(in the rows, 128 means zero)
Each path below is one point turned by a fixed rotation once a step. After each direction that follows a path, write how fast that rotation turns it, in degrees each step (0 if it stays still).
Each turn is a multiple of 5 degrees from 10 to 175, or 0.
Each row of a path follows its step; steps can be skipped.
path 1
step 0: [130 120 139 124 123 116 126 122 131 119 127 121 128 136 141 119 125 132
 132 123 129 125 126 130 130 127 122 125 122 131 127 129 132 111 132 132
 124 118 127 130 126 133 128 133 122 128 133 123 132]
step 1: [128 121 136 120 120 129 120 124 133 132 127 127 125 131 137 126 132 136
 136 117 129 130 115 119 118 122 123 125 117 127 129 125 126 132 119 125
 126 134 124 124 128 136 126 120 120 125 128 130 124]
step 2: [126 133 132 120 127 120 127 132 126 145 133 124 134 127 126 130 139 128
 135 124 131 122 125 127 126 124 127 129 117 136 130 124 129 124 132 121
 125 129 123 115 120 134 122 129 138 126 130 137 134]
step 3: [122 131 125 130 126 123 135 132 130 127 124 120 128 136 137 115 124 116
 132 124 125 120 122 124 129 121 128 118 127 138 123 123 128 120 131 126
 129 123 135 119 128 127 122 134 127 130 139 134 132]
step 4: [131 125 133 126 131 123 116 116 135 131 127 127 128 135 134 121 128 121
 134 136 134 124 117 127 125 122 126 114 120 133 121 127 122 128 132 126
 131 132 129 131 123 127 128 131 115 123 125 132 121]
step 5: [138 127 138 120 126 128 128 130 126 132 133 127 131 133 125 131 136 134
 135 138 133 123 118 128 129 124 124 130 126 132 128 130 131 122 132 135
 122 137 125 115 120 126 121 121 116 123 131 128 135]
step 6: [130 117 132 118 122 127 132 126 131 128 135 119 134 134 126 125 127 124
 130 119 121 122 121 128 130 130 129 128 120 134 136 127 125 122 125 132
 133 128 127 127 127 122 114 138 126 132 137 131 142]
step 7: [124 127 137 124 127 130 120 123 136 129 129 125 131 134 134 119 121 131
 132 127 129 126 131 129 127 125 123 125 113 132 124 121 117 107 122 122
 130 125 126 129 130 129 122 123 127 131 129 129 122]
step 8: [129 127 137 129 127 119 122 125 122 137 125 121 130 136 140 125 137 137
 133 130 131 121 124 119 132 122 115 128 121 124 125 129 135 126 128 126
 124 126 115 124 129 134 129 126 121 128 136 132 128]
step 9: [126 123 135 122 125 128 132 125 136 136 122 124 128 124 131 130 138 130
 138 124 120 119 115 126 120 120 129 125 121 134 128 121 133 135 128 133
 129 130 133 122 126 129 123 129 135 124 139 134 135]
step 10: [123 133 132 118 123 128 122 136 134 136 126 120 134 135 133 125 128 118
 130 129 137 126 128 134 122 124 124 122 123 145 127 130 116 125 131 126
 131 121 133 122 123 124 124 131 131 125 132 132 128]
Speeds:
[125 129 126 128 128 128 129 128 129 131 128 128 127 129 129 127 132 129
 126 125 127 126 128 127 128 126 127 129 127 127 129 128 129 128 129 124
 129 128 129 129 129 131 128 127 130 126 131 127 125]  55
path 2
step 0: [133 127 129 132 127 129 122 123 129 121 128 132 129 126 131 135 133 135
 129 129 119 133 122 127 118 126 124 129 117 139 137 124 132 128 134 134
 139 132 130 131 134 123 122 124 136 133 131 128 125]
step 1: [125 135 130 131 124 136 124 118 120 122 130 133 130 130 129 126 129 126
 124 124 123 121 127 122 128 135 133 126 133 135 125 121 126 136 130 130
 135 127 134 130 131 131 114 124 131 128 118 134 137]
step 2: [126 135 135 130 135 130 117 127 131 117 132 130 134 125 134 129 131 135
 123 130 135 132 120 128 139 129 120 135 135 131 130 125 126 128 126 131
 132 131 119 128 133 126 123 122 129 130 122 128 127]
step 3: [133 123 129 128 124 130 121 124 124 120 126 127 135 124 137 133 129 130
 127 135 129 134 121 121 122 121 118 120 125 132 131 125 132 130 134 123
 129 123 133 130 131 121 116 123 133 134 128 124 134]
step 4: [136 127 124 138 124 132 125 122 119 122 132 129 126 120 128 124 131 125
 116 131 127 127 129 124 134 128 129 133 131 131 122 128 128 135 134 126
 135 131 134 131 124 137 116 124 132 132 118 129 124]
step 5: [124 128 129 128 136 124 119 126 135 124 134 131 129 126 132 130 129 129
 116 129 134 134 122 137 132 131 120 127 133 129 127 121 118 125 126 128
 135 122 128 135 122 128 119 120 131 136 126 135 130]
step 6: [138 120 121 125 124 127 123 130 123 119 126 128 134 135 135 129 124 132
 125 134 132 133 119 128 126 122 130 127 126 126 122 118 131 124 130 120
 125 129 128 128 129 129 112 125 123 130 125 128 134]
step 7: [136 119 128 138 125 127 127 119 119 123 139 124 127 124 134 130 128 123
 131 132 135 129 133 131 134 129 126 129 138 125 125 129 130 124 130 118
 136 133 129 134 120 133 124 122 130 130 124 127 124]
step 8: [127 122 124 137 137 128 130 131 126 131 131 132 132 126 124 130 127 137
 123 130 127 143 127 137 128 131 126 126 124 133 126 122 127 121 125 126
 135 127 126 140 120 130 118 124 133 134 134 131 127]
step 9: [137 125 117 128 121 126 127 130 124 120 130 141 123 138 137 134 129 131
 131 128 127 125 128 133 127 135 130 127 128 124 121 119 129 121 125 128
 131 130 133 133 126 128 115 131 125 127 128 132 133]
step 10: [135 128 129 136 129 132 127 124 124 125 136 128 136 131 131 124 127 126
 138 127 139 130 124 135 128 131 133 128 137 128 130 119 133 119 126 125
 138 135 122 132 123 128 129 124 134 122 122 131 123]
Speeds:
[128 128 130 130 124 126 127 129 127 128 128 126 129 129 131 126 124 127
 129 128 127 128 130 127 127 129 127 128 128 129 126 128 129 130 129 131
 129 127 128 129 126 130 128 129 127 126 125 130 126]  125
[128 126 126 131 128 126 131 124 127 127 126 127 128 125 127 127 129 127
 128 129 127 130 131 128 126 127 127 128 127 132 127 129 128 129 129 127
 130 127 129 129 130 128 130 127 127 129 128 126 126]  95
[131 130 126 127 123 128 128 127 129 128 126 127 128 130 126 127 129 127
 130 126 128 127 128 129 129 129 126 127 129 129 130 127 130 130 128 125
 128 131 131 127 129 131 127 127 128 129 130 128 129]  125
[130 129 131 131 128 129 129 127 130 129 130 129 131 127 126 126 127 125
 128 126 127 130 129 129 130 129 128 128 129 127 127 130 126 129 125 129
 128 127 126 128 129 128 126 128 128 130 129 128 129]  120
